Rotation paths and how fast each direction turns (deg/step):
Each turn is a multiple of 5 degrees from 10 to 175, or 0.
Each row of a path follows its step; steps can be skipped.
Rotation 1:
step 0: [  6 -13  36 -14  -1  29 -22 -11 -35 -13  -7 -21   8   0 -17 -21   8 -11
  13 -17   6  45 -18 -20   8 -21   2 -19 -11 -15 -23  36   2 -43 -56 -28
  34  10 -13  12 -22 -31  -9  -3 -22  17 -56  13  -3 -42  17  -1 -12  36
 -66 -14 -14  -9 -52 -26  -7  11   3   3  -1 -12  -7]
step 2: [  9  16 -31  30   7 -29  38 -37  10 -20  -5 -13   7 -14   5 -16 -37   1
   2  41 -13   3  14   7 -10  -7  33  21 -67  57 -24  13 -25  11  -7  -6
   4  20  20 -32  11 -50  17  10  -9 -22  29  24   5  -4 -44 -18  -7 -27
 -10 -24 -17  20  -2  -9  10  38 -43  -7   8   3 -23]
step 4: [ 11 -15   1 -22  -3   0 -37  -9 -10 -10  13  20 -66 -10  20  13  -1  -3
 -14 -73 -42 -14 -13 -30  26 -11   8 -11  26  21  14  16   6  -2 -13 -15
  56 -27 -10  -7 -12  25 -31   6 -23 -30  12  28 -32  22 -24  -5 -11 -17
  34 -27  -3   3 -18  -8 -20  10 -11   7  56  -3 -14]
step 6: [  1  15  -3  -6 -18  30 -28  -5  29   4 -30 -41  -9  25 -17 -21  18  -1
  10   7  29  40 -20   2  11  10  10 -10   0   2  19  17 -11  46  23 -32
  15  12  24   1  -2 -25  18 -13  32 -11  26  -1  -8 -19  32  25 -29   1
 -20 -46  15  -1  69   7  -8  15 -22  63  16 -42  14]
step 7: [ 49 -51  35 -31 -12   3  -3  11  43 -15  12  -4   9   8 -66  -5  18  35
   6   5 -22   3  -8   5   5  34   3   6  -6  31  19  10   4  17   3  -7
 -30  -1  21 -22  -5 -26  13   7   7 -13   8  60   1 -24  -5  50  16   4
 -16 -34  23 -53 -26  27   5  -1  -8 -20  -3 -11  21]
step 8: [  3 -23  44 -21   7 -37 -32 -22 -21  -6  44   6   1  14  -9  -4 -13 -17
  -7  -7   5 -21  18  30  20  42  -5  37 -45 -19  20  44 -17   7 -14  32
   7  13  15 -18  36  21  29 -26  -9  13 -26  11 -32  15 -64  16  34   1
  10 -19  27  10  18  21  -5 -40  10   6  -7 -19  -3]
step 10: [-27  -8 -14   0 -19  25 -16   3   4  18 -26   9 -31   4  20  -6  18  16
 -28  11  34 -41   8 -11 -31   2  39 -30  -4 -31  23   6  29  14 -13  -1
  20  37 -20  19  31  -9   5   1  20 -56  30  38   5 -43   9  16 -19  10
  15   0  29  24 -34 -12 -26   3  70   2 -26  13 -12]
step 16: [ 59   9 -29 -16  31   4   4  -1 -52 -11  -5 -28  -2   1   8  21   5   5
  14  11 -34 -28 -15   2 -31   0  23 -12  17 -29  27   4   7  24 -16   1
  38  -5  14 -15 -15 -26  17  -5 -34 -33  65  -9   3  -3  12  19  24 -11
 -29  20 -25  48 -21   0  18 -23 -33   3  49   1   2]
step 20: [ 47   5   0 -38  22  13  24 -13  11   9  23  30   3  37 -54  -6 -18 -17
   6  11 -38 -12 -19   4  17  -8   0 -25 -52  54  12  41 -13  21   4   0
 -24  37  -1 -31  23  -3 -11 -15  13  -2   6  27 -21 -16   6   8  -9  -8
 -28  -9  14  52  29  -8 -16  30   3  -9 -16 -11 -31]
[ -3 -14  -6   5  -4   8 -11  -4  -2  -6   0   3   3   6  -7  10   0   1
   2   2   2   4  -2  -2  -5   9  -1   2  13  -1  -3  -1   1  -1   0   2
   5   4   3  -6  -3  -6 -13   3  -5   4 -16   6  -4  -4  -1  -8  -4   3
  13  -9   6  -5 -11   0  -3  -5   2  -7   0  -5   6] : 100
[ -2   6   6   3  -6  -2   7  -1  -9   2  -4   0   6   7   9  -4  -5  -4
   1   7   2   8   6   1  -2   1  -1   9   5  -1  -6   4   8  17  -9   1
   1  -6 -11  -6 -12  -5   3  -5  -7   2   4  -8  -1  -6   5  -4  -6  -4
  -5  -2   5 -12   1  -6   0   1   4  10   1  -5  10] : 115
[  6   0   2  -6   3  -9   1  16   2   3   3  -3  -6   1  -3   7   0   8
   2  -6   9  -2  -1   8  -5   2   7  11   5  -1   0   1   4   1   0   2
   6   1  -1  -1  -1  -1  -4   3  -6  -7  -3  -2  10   6   3 -18  -5  -5
  -6  -5   8   8   4  -2   5   3  11  -1   7   8 -13] : 60
[-15   6  10   3  -3  -1  -3  -6   2   1   2  -4   2  -4   1   3   4   4
   5   6   0   3   2   3   3  -8   8  -6  10   4  -4  -7  -2   7  -8 -11
   0  15   0   4  -3   7 -15   1  -5   3   9  -4   1  -6  -3   5   2   3
  -4  -7   2   7   8   8  -1   2   6 -11  -2  -1  -3] : 80
[  1  -4   1  -6  -4   0   1   8   2   5  -7   1   0  -8  -6   6   0   5
 -13 -12  -5  -7  -4  -8   4  -2  -6  -4  -5   0   2  13   1  10 -12   2
  -4   0  -4  -6  -7   8 -11   0  -2   4   1   6  -1  -3   1   2  -4   0
  -2   4   8   5  -6   9   0   6  -2   3 -10  12  10] : 110
[  7   2   1   6  -1   6  -3  -2   0  -1  -4   8   0  -4  -1   9  -6  -4
  11   0   5   1   7   2 -10   6   1   0   9   2   5  -3  15  -3  -8  -1
 -16   0   6   8  -3   1  -2  -5   1   2   2  13   2   2  -4   5   2  -5
 -14   3  -5  -1  -2  -3   4  -9  -4   6  -3  13  -2] : 160
[  2  -1   4   4   7 -11  -2   1   3   5   7  -4   3 -15   1  10   0  -6
  -2  -2   3  -2  -2  -6 -13  -4   4  -1  11  -1  -1   9 -12  -2   4  -4
  -4  -9   1   3   0  -4   4  -1   3  -5  -5   1  -4 -15  -1   4  -5   3
  -1  -1   0   5  10 -15   3   1   0  -3  -1  -3  13] : 115
Rotation 2:
step 1: [ 14 -87  -4 -54 -68   9  -1 -45 -25   7  -4   1  -2  -9 -15  -6  26   8
  14  -5  17   5  19   2  -7  36  42  -8   5  34  26   9 -13 -14  10 -10
 -42  25  26 -42   8  -8  12  -9  17  -6 -21   2  10  -1 -22  33  11  -3
  12  22  15  19 -24  10   0  -5  13 -32 -10  23  36]
step 5: [-30 -18 -22 -46  -9 -30  -4  14 -26 -25  26  22   8   2  20 -48   5 -30
 -10   2  15   7 -55  -2  -4  11  15 -16   3  16  20  10  25  36 -25 -15
   2   6 -30  26  -8  11  43   3 -11 -11   7   3 -12  76 -25   3 -26  35
   3  18  33  20  17  13   8 -23  15 -61  -4   4 -38]
step 6: [ -5  -9  12 -46  14  -6  24   0  -7 -20 -33  56  -9  -5 -30 -64   1   0
   9  -4 -32   3   3  33  14  32  19   0 -16 -12  20  -2  -6 -49 -26  29
  43 -31 -30   8  21  15   5  30 -19  23 -35 -19  -5  11  16  15 -14   3
  15  25 -38  24   5 -38  44  14  -5  -4   1 -31 -14]
step 7: [-34   4   7  -7  48   1 -10  12 -10  -8 -13  21 -15  17  15  33   6  19
  -5 -18 -67 -23   3  42  -5  52  29  16 -40 -16 -11  -3 -16   2  25 -45
  -8  22  15   7  -7  18  -7 -16   6 -33   2  50 -14 -30  24  -5   3  10
  -3  -3 -42  -5 -14 -50  -1  45  16 -18 -28 -17 -21]
step 15: [ 43   6  28   0 -18  25 -20 -13   4  -6  28 -17  21  -9  -7 -30 -19  38
  19  28 -23 -36   6  44 -25  -5   6  14  -3   1  29 -28   6  27  17  -4
 -11  12   2  28  17 -19  17 -17 -32 -15  12  57   1 -36  20   6 -25  21
 -45 -16  45   0 -28  39  21   9 -39  22 -36 -11 -14]
step 17: [ 17 -18   9 -41 -14   6  44  31 -26  28  21  20  18  -9  -3 -27  -9 -26
  21   9 -33   5   4  -5  28  -7   3 -21  -2  13   7 -17 -51 -19 -33 -10
 -21  -3 -59  -6   7  19  19  -8   1   9 -71 -10  34  31 -34  17  10 -28
  -2   8  12 -25  -6 -50   2  21 -14   4  29 -36 -30]
step 18: [ -5  15  -1 -31  -1  -1  33   8   4  14  38  31 -13 -17 -14  11  43  10
 -29   2 -48 -19   7   6  -2  44  19   8 -18  -6 -16 -25 -13   7 -24 -17
   9  -2  23 -35  11  49  -7 -12  25 -45  -4 -25 -30 -16 -11  63  17   5
   6 -13 -23  27  14  -5 -48  60   6  10  28  -5   8]
step 19: [ -2  25 -15 -19 -30  -7  58 -25 -28 -39  -8 -36  23   9 -36  -3  -8  24
   2  -5 -28   4   9   3 -21  45 -13 -35  -8 -42  -2  -1  -2 -18  38 -31
  33  44  34  -9 -13  23  28 -28 -36 -38  -5  25 -28   9  -3  20  20 -10
  -2  -2   6 -28  -6  33 -16 -32  25   6 -14  23  20]
step 22: [ 21   9  34   5  11  31  -6 -12   3 -14   1  70 -32   9  -8   6  54 -46
  14  13 -14 -18   2   7 -12  36  -3   1   7  31  -3  62  13  22 -10  14
  20 -19 -23 -11 -20 -31  60   6   4 -39  29   8  24 -28 -28  11  20  23
 -16  12 -19  -9 -20  -3   5  16 -17 -15 -30  -3 -30]
[  2   3   0   1 -10   2  -1 -12  -1 -19   4   3  -4   3  -6  -1   9   6
  -3   0  -2  -5  -4  -9 -10   8  -5   6  12   9  -3  -2   3  -1  -3  -5
   0   6   5  -5  -6   4  -8  -1   2  -7   3   7  10  -3   3  -3  -9   3
  -5   1  11  -2  -1   2  -6   1  -7  -3  -1   7  -7] : 100
[  3  -3  -2   0  -4   4   0   2   3  -6  19  -1  -1  -1   7 -12   6  -5
   2  -6   4   9   7   4  -1  13   5  -5   0   0  -3  -4 -12   6  -2   0
   7   2   4  -5   7   0  -2  -8  -2  -2  -3   6  -4   5   0  -4  -2  -1
   2  -1   5   0  -6   7   4   0   9   9  14 -14   3] : 25
[ -4  -4   0   1  10 -15   3 -11  -9  -5   2   8   0  -1   2   0  -5   7
  -4   1   5   4  -2  -4   9   6   2   0 -12  -6   5  -8  -6  -2   8  13
 -10   4  -1  -2   4 -11  -9  -3  -9  -5  -2  -1   6  -6  -2  -5  -8   2
  -8   2  -3  -5   0   4   8   4   2   7  -3   6  -4] : 80
[  2   3   4   1   1  12   4 -13   7   2  -8   4   5   3   1  -8   1   1
  -4   5   7   2   2  -1  18  -4   3   4  -3   2  -2  -7  -2   4  -2   2
   3   4   1  -6  -2   3  -4  -7   4   3  18   3  -8  -3  12   6  -5   3
   5   4  -9   3   8  -3  -3   2  -1   0  12   2  -6] : 155
[  0 -12  -2   5   7  -1   0  -6  -1  -4  -4   8  -7  -8   8   3   1  -7
   4  -4   8  -5  -5  -2   2   4  -3  -4   2   0  -7  -4  10 -10  -4   4
   8   1   2  -5  -2   1   5  -4   6   0  -8  -7  -7  -7   1   0 -12  -9
   1 -12   4  14   8   5  -2   6  -1  -2  -1   0  14] : 170
[ -6  -6  -1  10   9  -6  -2   9  -1  -5  -7   0  -1   8   4   3  -1   9
   1   0   4  -8   1   9  12   4  -3  -7   9   4  -3  11 -10   0   5  -6
   8   3  -7 -10  -3  -2   4  -4   0  -4   4  -1  -7  -3 -11   6  -4  -1
  -5   3   5  -5  -9   3  -6 -10   6  -7   4   5  -5] : 125
[  5   9   0  -6  -1  -3  -4   5   6   0   3  10  -9  -4   4  -4  -4 -10
   3  -9   5  -2   2  -1  13  -3  -5  -9  -9   9  -4  -9   3  -8  -1 -10
  -5   2   0   2   8   4  -6   5  13  -1  -1   1   5  -2   6   1   6   1
   2  -4   4 -10  -6   7  -5  -9   5  -1  -9   6  -5] : 85
Rotation 3:
step 0: [  5  -3 -27 -34 -10  14 -43  28  24 -39 -25 -11   6  20  -3 -35 -22  19
  -7  21  -4  30  12  50 -18  23 -18  31  22  15 -14 -50 -14  16   0 -22
  -2 -14  11  48  34  -7 -40   2   1   8  -3  22 -40  25  31   7  20  12
 -20  13   5 -12   4  -7 -33 -21  48 -42 -16   7  -9]
step 1: [ 43 -38  22   9  13 -13   8  -2  25 -17  12  11  45   5  30   3 -30 -12
 -30  -7  36  41  18   6 -14  13  38  -2 -17 -31 -10 -19 -43   4  27  26
  18  -9   8 -31  34  17 -14  18  15 -29 -24  36   5   3 -13  30 -54   7
   2 -22 -11 -34  32  40   5 -26  -5  18 -23 -12  26]
step 2: [-13  12  42   7  27  -9  14   7   3  48 -12  -7  -5   5  11  41 -15 -39
  -7   0 -16 -37  34  -2 -19  30  46   8 -47 -27   6  -9 -11 -13  17  17
  25  38 -17   3 -20  -4  15 -40  -5  11   3   5  40 -38   3 -47 -17 -12
  66 -15  -6 -17  -6 -10  -6  12  22 -38  -7  -1 -13]
step 5: [ 12  18 -21  13  14   3 -20  21  44  14  47 -27  -5  -2  18  -7 -38  -3
 -21   9 -12  40  15  19   5  24   9  16  18   5 -33  -8 -11   3  14   3
  13  67 -18 -31 -10  18   0   9  27  -6 -14 -15  17  -2  31  -9  -9  13
 -37   1  -9 -24  56  15  54 -46 -15 -43 -20  -1   9]
step 10: [ 20 -16 -39  17  26  20  -9 -17 -11  12   5  -9 -19 -21  16   4  32 -10
  -6  16 -38 -35  60 -16  -6  36  58 -14 -33  -3 -12   0 -10   1 -29  -3
   0  22 -39 -45 -20 -12  41 -14   8   1  57  15  16  -7  18 -19  29   9
  19 -15  -7  23  16  -5 -10  -9 -26  -3 -14 -47  -9]
step 11: [-10 -68 -29  38 -12  12 -22  -3   6 -20  16 -33 -11  29  -2  -7  -9  15
   1  -4 -60 -17  11  -5   6  -3 -15  36  37  15 -24 -27  23   5  -6  -6
  -7  17   9  66 -11  32  32  33 -34 -12  -9 -28  -5 -17  -6 -40  29  23
  11 -18 -19   4   3 -20 -19  12  34   3  19   5  17]
step 16: [-61   9 -28  -9  19  42  21  63   6  54  19  24  20  11  -9 -22 -25  41
  19   1 -14 -13  14  18 -24   0  25  -5  31  24  -5  -7 -19  20  -5   5
 -11  24 -43  15  32  32  15  -4   8  -6 -13 -19 -17  20  -6 -40   4 -14
  19 -10  -1 -44  -8 -22 -16 -10 -14 -41  -5  -7  21]
step 18: [ 58  -2 -42   6  17  -9 -23  -8  11 -27   6   4   3 -11  34   2  -5 -42
   2 -10 -23 -36   8   9 -13  16  19  32 -22 -38 -28 -26   8  -1  18  16
  -9  40  52  15 -36 -30  -7 -32  -1  -8  40  37  12  18  40  12   4  20
 -23   3  11  -6  34   8 -22  19  -6 -30 -26 -29 -13]
step 21: [ 10  23   2 -18  -2  13  10 -17   4   1   3  14 -51 -14 -11  19  -1   6
  16  46  -7 -26 -20 -10 -19  37  50 -18  12   0 -14  15 -31 -36 -30   7
  54  15 -38  14  17  13 -32   2  16   7  42  29  -3  -7  17  10 -16   5
  30   4  45 -47  14  32  14 -17 -26 -30  -1   9  31]
[ -6  -5   6   1   3 -10   6  -3   3  -6  -4  -2  -3   4   0  -2   6  -7
   1   0  -7  -2  12   9   4   4   1   2  -1   1  -4  -7  -3   7   2   7
 -14   7   0  -6   1  -2   1   2   1   0   6   8  12  -1  12  -5  -8   8
  -1  -1 -10  -4  -9   2   8   2  -6  14   5   7  -7] : 85
[  9  -2  -3   3  -2  -5   1  -2   5   5   1  -4  -3  -5 -10   1   2  10
   9  -2   3   3   5  14 -12   2   2  -6  -3   5  14   8 -11  -2   1  -4
   7   3  -6   0  -3   5   6 -10  -4   9  -4  -3  11   3   2   3   4  -1
   4  16  -5  -2   2   1  -1   9  -2   2   3  -1  -7] : 100
[ -3  -3  -5   0   3  10   8  -3   9  -5  10   2 -18  -2   1   5   5  -4
  15  -4   7   2   6  15  -7   4  -2   4   8   3  -2   0   5  15   5   1
  -1   0  -3   2   4   2  -4   4  -6   1   0  -3  -6  -6  -7  -5  -5  -5
  -2  -2   5   6   2   3  -5  -2   7  -1  -2   7   6] : 135
[  3  -3  -1 -17   2  -8  -3  -5  -4 -18   8  -5   4   0   8   9  -6  18
  -5   0   0   3  -2   3   6   0  -2   4   6   1  -1  -2   5  -3   4   3
   3   5  -6  -4 -12  -6  -8  -3  -7   0  -5   5   4   3  -1   0   1   3
  -7   7   0   5  -5   6  -1  -1   6  -5  -1   9  -1] : 55
[-13   3  11  -8   9   1  -2   4   0  -4   5  -6  -3  -3  -3  -5   3  -6
  -1  -3 -12   8  -1  -4  -4   7   3   2   3   7   9  -3   7   2  -2  -1
  -2  11  -2  11  -3  12  -4  -4   8   1  -9  -5  -1  -7   2   3   9   4
   4   5  -6   6   1  -5  -1 -14   0  -2  -1  -8  -4] : 130
Rotation 4:
step 0: [ -7 -16  36 -21  -7 -16  -4 -21  13  15 -27   1  31  22  -6 -23  10 -19
  12 -15  35  18  62 -29  -6  -4 -31 -23   6   6  42 -22   9  10  -4  51
  45  15 -37  30  50  12 -22  50  -9 -18 -13 -14 -12  -9  15  -8  15  32
 -15 -14  12  -3 -30  13  -6 -15  13 -13  -8 -10  -5]
step 5: [  9  14   3 -47   9  12  22   6 -25  25 -16  -1   2  -6 -29  24 -38  15
 -23  10 -53 -26 -33  -2   8 -35   4  12  -2   3 -15   5  -3 -48  12  32
 -12  17   2   3 -28  16 -40  42  14  16  21  -4   7 -36 -11 -17  13  34
  10   5   2 -17  38  11  10 -32 -31 -24  18 -46 -15]
step 7: [ 14   0  34  26  16   7 -32 -27  23   2  47  11 -23  44  20 -13  -4  70
 -37   9 -15 -61  -4  28 -16  -7 -11 -19   7  20  38  23   9  11  -2 -25
   4 -22 -17   3 -24  -6  -4 -10 -25  24   4   2  37   6 -12  -5   0   5
   9  -6  -5  41 -28 -16  11  21  18 -38 -23  11  12]
step 8: [-11  22   2   6  -8 -16 -28 -17 -13 -50  12  48  26  47  11   1 -31  47
  26 -13  37   1  -1   9   9  13   7   8 -12  13  14 -28 -35  14 -12  -1
 -35   9 -12  16   5 -15  -5  -6  -9  10 -11  -5  61  31  -4  -1  13   7
 -22   1 -24 -32  41   1  37   9 -16  43 -36  -4   0]
step 9: [-41 -13  10   7 -23  -2   9  31  -3 -61 -31 -26 -31  -6  13  -1  -4  16
  40  -7  10   7  37  39 -15 -18  -4  33  26   2 -25  12  26  13  -5  11
 -27 -11 -17 -39   8 -17 -52  13 -30  -6 -32 -21 -20  15   0  17  28  33
 -18  12  -6 -11  12 -52  22   6 -10  -2   8 -32  -6]
step 10: [-15 -40 -12  19   9  -8  23  44   2  -1 -17  37  12 -12   9 -14  -9  17
  -5  -5  39   6  -9  13 -10 -24  -4  17  21 -19 -33  -4  23  -8 -26  -3
   4 -48  11 -24  18  23  47  35  -3  43 -26   6 -17  16  -3   5 -70  -3
  29   9  11 -22   0 -28 -41 -23   1  -1  -9 -31  18]
step 14: [ 31   2  -3  17  -3   9   5 -16  30 -11  18 -18   4  10 -53   4 -35 -15
  23 -18 -41 -10  -3  -6  -6  22  33  12 -10  -8  -9 -33  21  20  -6  -2
  -2 -16 -34 -29 -13  16   7 -30  23  19   5  39  -9   3  -7  17  -8  11
   9  -9 -52 -15  67  -3 -34 -34  13  40 -11  20 -34]
step 17: [-19  40 -28 -72 -24 -32   4  12 -15  14   8  15   9  15 -20   1 -45   8
  26  26  34  -9 -10   4   3 -26 -23  -1 -31  -6 -16  41  18  -4  -7  29
 -24  36 -18  23   2   9  19 -27  29 -20  -9  19  17 -13   6 -12  21  -3
 -22  -3  28  21 -25  -8 -10  -3  40 -16   0 -27 -46]
step 18: [-10 -29 -47  -6 -31  -3 -21   7   7  -3  53 -37 -16 -46   5 -13  17  17
   9 -14 -17   5  13 -27   2 -37  37 -24 -14   9  19 -15  49  21 -27 -21
  -7  14  -8 -19  48 -11  30  37   8 -17 -16   6  34 -30 -10 -19  44  17
  10 -22  14 -11 -18   2  -6  11  21  -1  -7 -25 -20]
[ -5   3   7  13   8   8  -3  -2   7  -4  -7  -6  -4   1   8   0   3  -4
  11  -1  -4  -6  -9  -5  -3  -3   4   4  -3  -3  -2  -1  -4 -11  -3  -6
  -8  10 -10   6   3   4  -4  -4   3   3  -7   4  -4   7  -5   1  -9   3
 -10  -9   9  -2   7  -8  -2  10   4   7  -2   3   3] : 60
[  3   0   5  -2  11 -21   0  -2  -2   5 -11  -2   4  -1  -4  -2   5   5
   2   9   6   4  -3  -6   2  -4  -2   6   2  -5  -4   2  10 -13   1   9
   7   3  -5  -2   3   5  -4   1  -4   5  -1  -1  -5 -16   1   3  -4  -7
   4   9   4  -2   7   1  -5   6  -3  -4   3  -5   7] : 65
[  2   4   0   2   5   7  -3   6   3   8   1  -8  -9  -4  -7  12   3   6
   3  -3  -6   0  -5  10   8   8  -3  -6   4   2  -4   4   1   4   7  10
  -6  -2  -2  -1  -6  -2  -3 -11 -10   2   1  -8   2  -6   1  -1  -2   6
  -7   2  11  10  -2  -6   4   5  -3 -13   0 -14  -5] : 175
[  6  -7  -7  -5  -6   0  10   1   0  -1  -7   3  -7  -7   0   4   1  -5
   0   3  -5  -1  -4   4  -1  -7   4   1   3   3   5   1   0   8   1   2
   2   5   3  -2  10  10 -14  -4  -5   4 -10   1   1   3   2  -4   1   0
  10  -7   2 -14   8   1 -10   1   5  -5  -9  -7 -17] : 85
[ -1  -6   2  -2  -5  -2   3  -6  -9   2  -3   0   1  -5   1   3  -7  -6
   3   8  -8  -7   1  -7   1  -2   2   8  -6   2  13  -2   5   3   6   1
   3   4  -4   7   2   2  11  -2  -5   1  -8   3  15   1  -1  -4  -4  -3
  -1  -4  11  11  -5   5  10  -7  12 -11   4  -2  11] : 65
[  2  -3  14  -2  -6   0   3   6  -2  -3  -6  -2   7   1  -4  -9   5 -13
   2 -11   1   4   8  -4   6  16  -2  -3   7   2   6   5   8   1  -4  -2
  -2  -7   1   8   4  11   8 -14  -2   8   0  -5   0   4   3   2  -3   2
  -1   2  -3  -1   5  -8  -8  -3   1   1   9   2  -3] : 25
[  8  -5   1   0   5   7   4  -6  10   4 -14  -4   7   1   3  -5  -4   2
   6  -1   3  -2   3   3   3  -2  -6   5   2   4  -2 -16  -1   5  -3  -2
   7   4  10  -7   8  -7   7  -1  -2  -9  -1  -6 -11   8   8   6  -7   0
   6  -1  11  10   4   4   3  -4  -9   2   2  -2  -5] : 35
